Which row each row swaps with, under one turn or mirror:
The rows were stretched afterwards, more along some directions than others.
z915: [  8.8   0.0   7.2 -20.3  -9.3  49.6  13.7 -32.5  -6.9  47.4 -22.1 -32.0
 -25.5  -6.7  22.8  21.3   8.6]
z385: [ 29.4  10.8  23.1  -0.3  -3.1  35.7   2.2 -20.6 -34.4  20.8   7.0 -11.2
  18.1  25.8  62.6 -21.3  11.0]
z938: [-22.7  -0.8  10.4   2.0   1.7 -42.5  -0.4   9.5  24.3 -11.5 -13.4  25.0
  -9.7 -15.6   8.1  -7.2  18.4]
z101: [-17.9  47.6  -4.9  40.9 -46.6 -14.7   2.6  15.3  -0.7  46.0 -12.5  -3.1
  38.8  12.3   5.8   2.7   8.7]
z253: [ 17.0   1.6  30.1  17.1 -10.8  23.9   4.1 -13.6 -20.8  25.8   1.8  -0.5
  10.5  17.9  53.1  -9.1   6.0]
z325: [ 10.3 -20.2 -39.6 -38.5 -23.0  23.6   6.4  -9.1 -16.6  45.1 -30.9   7.4
   9.2 -13.6   8.9 -15.9  20.3]
z147: [-22.5  35.9 -28.8  32.4 -54.5  21.6  20.2   2.5 -21.3  46.8  -8.2 -16.7
  16.8   0.1  22.5  24.7   8.7]
z916: [-19.7   1.5  24.0  26.6  -1.5 -28.5   8.7 -14.0  28.1   7.9 -48.6  -6.2
  -3.8  -7.1 -28.1  18.2  -4.1]
z252: [-18.6  10.0  35.3 -10.7  24.8   0.9  16.2 -11.7  28.0  22.4 -22.5   3.7
   7.4  23.3 -13.6  11.4  19.5]
z660: [  2.6 -28.2   0.8 -31.2   0.2 -13.3 -12.0 -30.1  -8.1 -21.3 -18.6  15.6
 -33.5 -17.8  26.5 -15.1  18.3]
z302: [  9.4 -13.1   7.6  -3.8  28.6 -18.6  -2.3  16.4  12.6 -12.2 -33.5   0.2
   9.3 -25.2 -18.2 -14.1   6.1]
z182: [  3.3  43.9  -3.4  28.5 -28.1 -23.4  -3.0  16.5   4.7  42.2 -14.5   1.1
  41.1   5.6  -3.9  -2.4   9.4]
z9: [ 24.9  24.4  11.5   9.4 -14.8 -27.1 -14.1  11.0   1.1  30.3  -5.8  16.6
  23.6   5.3  -3.1 -14.8  10.2]
z791: [ 10.6 -35.4  25.3  20.6  17.2 -25.4  26.9 -10.8   2.9  -9.3 -36.9  38.9
  -5.2  -4.6 -13.8   7.8  15.8]
z150: [-29.6   6.0  22.7  19.8  17.3 -39.4  -2.3 -10.6   2.0 -26.1 -50.7   5.7
 -27.7   4.1 -19.8   8.8  17.4]
z483: [-54.6  -4.5  12.2  16.5  -2.9 -21.2  26.5 -24.0  19.0  -3.0 -34.9  29.9
  16.4  24.9   8.0  -3.4  14.5]
z541: [  0.8   9.8  27.4 -36.5  32.4  14.8   5.6 -13.7  18.0  22.5 -16.5  -1.3
  -4.6  18.2  -4.8   8.9  14.3]
z181: [ 15.6  -6.4 -49.4 -34.0 -36.8  17.0  -0.8  10.6 -10.8  55.8 -26.9  15.7
  21.1 -19.7  19.2 -25.7  13.7]
z852: [ -0.6  -0.8   5.9   8.5  -0.5 -42.1 -10.9  15.3  27.9   5.9  -8.7  24.7
 -14.7 -31.7  -4.6 -11.2  13.8]
z583: [-34.2  -4.8   8.4 -20.6   5.6  -9.3  -1.1 -21.0  13.6 -18.0  -3.5   5.9
 -24.8  -9.4  16.2  -2.2  23.5]
z779: [  8.5 -22.4   8.6   2.5  16.3 -10.8  17.6 -14.4  -5.4  -1.6 -29.3  42.3
   7.2  13.3  43.1 -29.7  13.6]
z715: [-11.5 -20.8   9.5  -9.4  13.2 -11.6  24.4 -11.9  -4.2  -4.1 -35.2  47.0
   8.3  24.7  47.0 -21.9  20.7]
z126: [-11.4  18.9  13.0 -10.3  33.1 -14.1 -12.7  -9.4 -14.4 -24.1 -34.0  -4.3
 -21.2  13.5   0.6   6.4  14.0]
z169: [-34.8 -18.2   6.6  13.4  -0.3 -10.3  35.0 -24.1   3.5  -8.6 -29.5  38.5
  17.2  23.3  23.1  -6.8  18.0]
z818: [-35.9  12.0   7.3 -24.3 -14.7  36.5  12.7 -32.4   3.9  18.1  11.2 -25.4
  -1.9  11.0  45.7   3.9  23.0]
z18: [-11.9 -20.2   1.6   4.3   6.4 -11.3  -0.3   2.8   9.2  -5.8 -29.1  -8.5
   1.6 -27.7 -22.5  -5.1  10.6]
z838: [ 18.6  32.9   6.1  14.4 -16.8 -27.0  -9.4  19.5   4.4  43.6 -15.4   8.2
  33.3   5.2   2.9  -8.1  11.9]
z73: [ 31.8  16.0  17.9  -8.6   6.1 -32.8 -11.2  -0.7   1.1  16.2 -13.0  15.8
  14.6   8.3   9.5 -10.6   8.2]
z365: [ 16.4  32.6  17.7 -19.3  13.8  38.5  -4.6 -16.9 -35.0  21.6  -3.5 -26.4
   0.6  30.6  48.8  -6.8  21.1]
z594: [ 14.9  27.3  12.9 -12.7  -0.6  45.7  -6.6 -17.2 -32.2  30.5   1.0 -25.8
   8.4  23.6  59.1 -13.5  16.7]
z714: [-48.2  -1.0  18.2  10.8  -1.5 -16.0  25.0 -20.8  21.0   1.8 -30.5  23.9
  27.2  33.1   8.2  -3.9  17.3]
z15: [ -9.4 -44.0  -4.3 -18.1  14.0  -3.4  21.8 -18.3  -3.6  -1.0 -48.3  33.9
 -13.4  -1.2 -17.0   1.5  22.0]
z971: [ 22.6  18.6  15.1  -6.9  -5.0  32.8  -3.9 -10.5 -29.0  35.1  -3.6 -16.4
  18.4  21.3  64.6 -17.7  14.7]
z796: [-32.0 -22.0 -14.6  -7.7 -15.6  -5.1   4.5 -18.4   3.9 -16.8 -16.9 -11.3
 -19.2 -29.7   0.5   2.9  13.6]
z566: [-50.4  19.5  -5.0  20.9 -50.0  21.8  22.4 -24.2  12.5  24.3  -1.9 -22.3
  39.0  14.8  46.8  -0.8  -7.0]
z573: [-52.6  20.7  -3.8  -0.2 -47.9  36.6  18.3 -36.5   4.4  28.5   4.0 -29.5
  28.0  22.5  63.1  -6.9   7.3]
z69: [-38.0   8.1   9.9 -18.2  -1.2  23.6  13.3 -29.6   8.6   7.6   3.5 -19.4
 -17.3  -0.6  31.3   9.2  22.0]
z580: [-11.1  17.1 -12.9  11.3 -33.5  31.7  22.8 -18.1 -26.8  41.5 -19.7 -17.2
 -17.9   0.1  24.9  22.5  23.6]

Swapped with z580: z150
Swapped with z573: z252
Swapped with z18: z325
Swapped with z541: z566

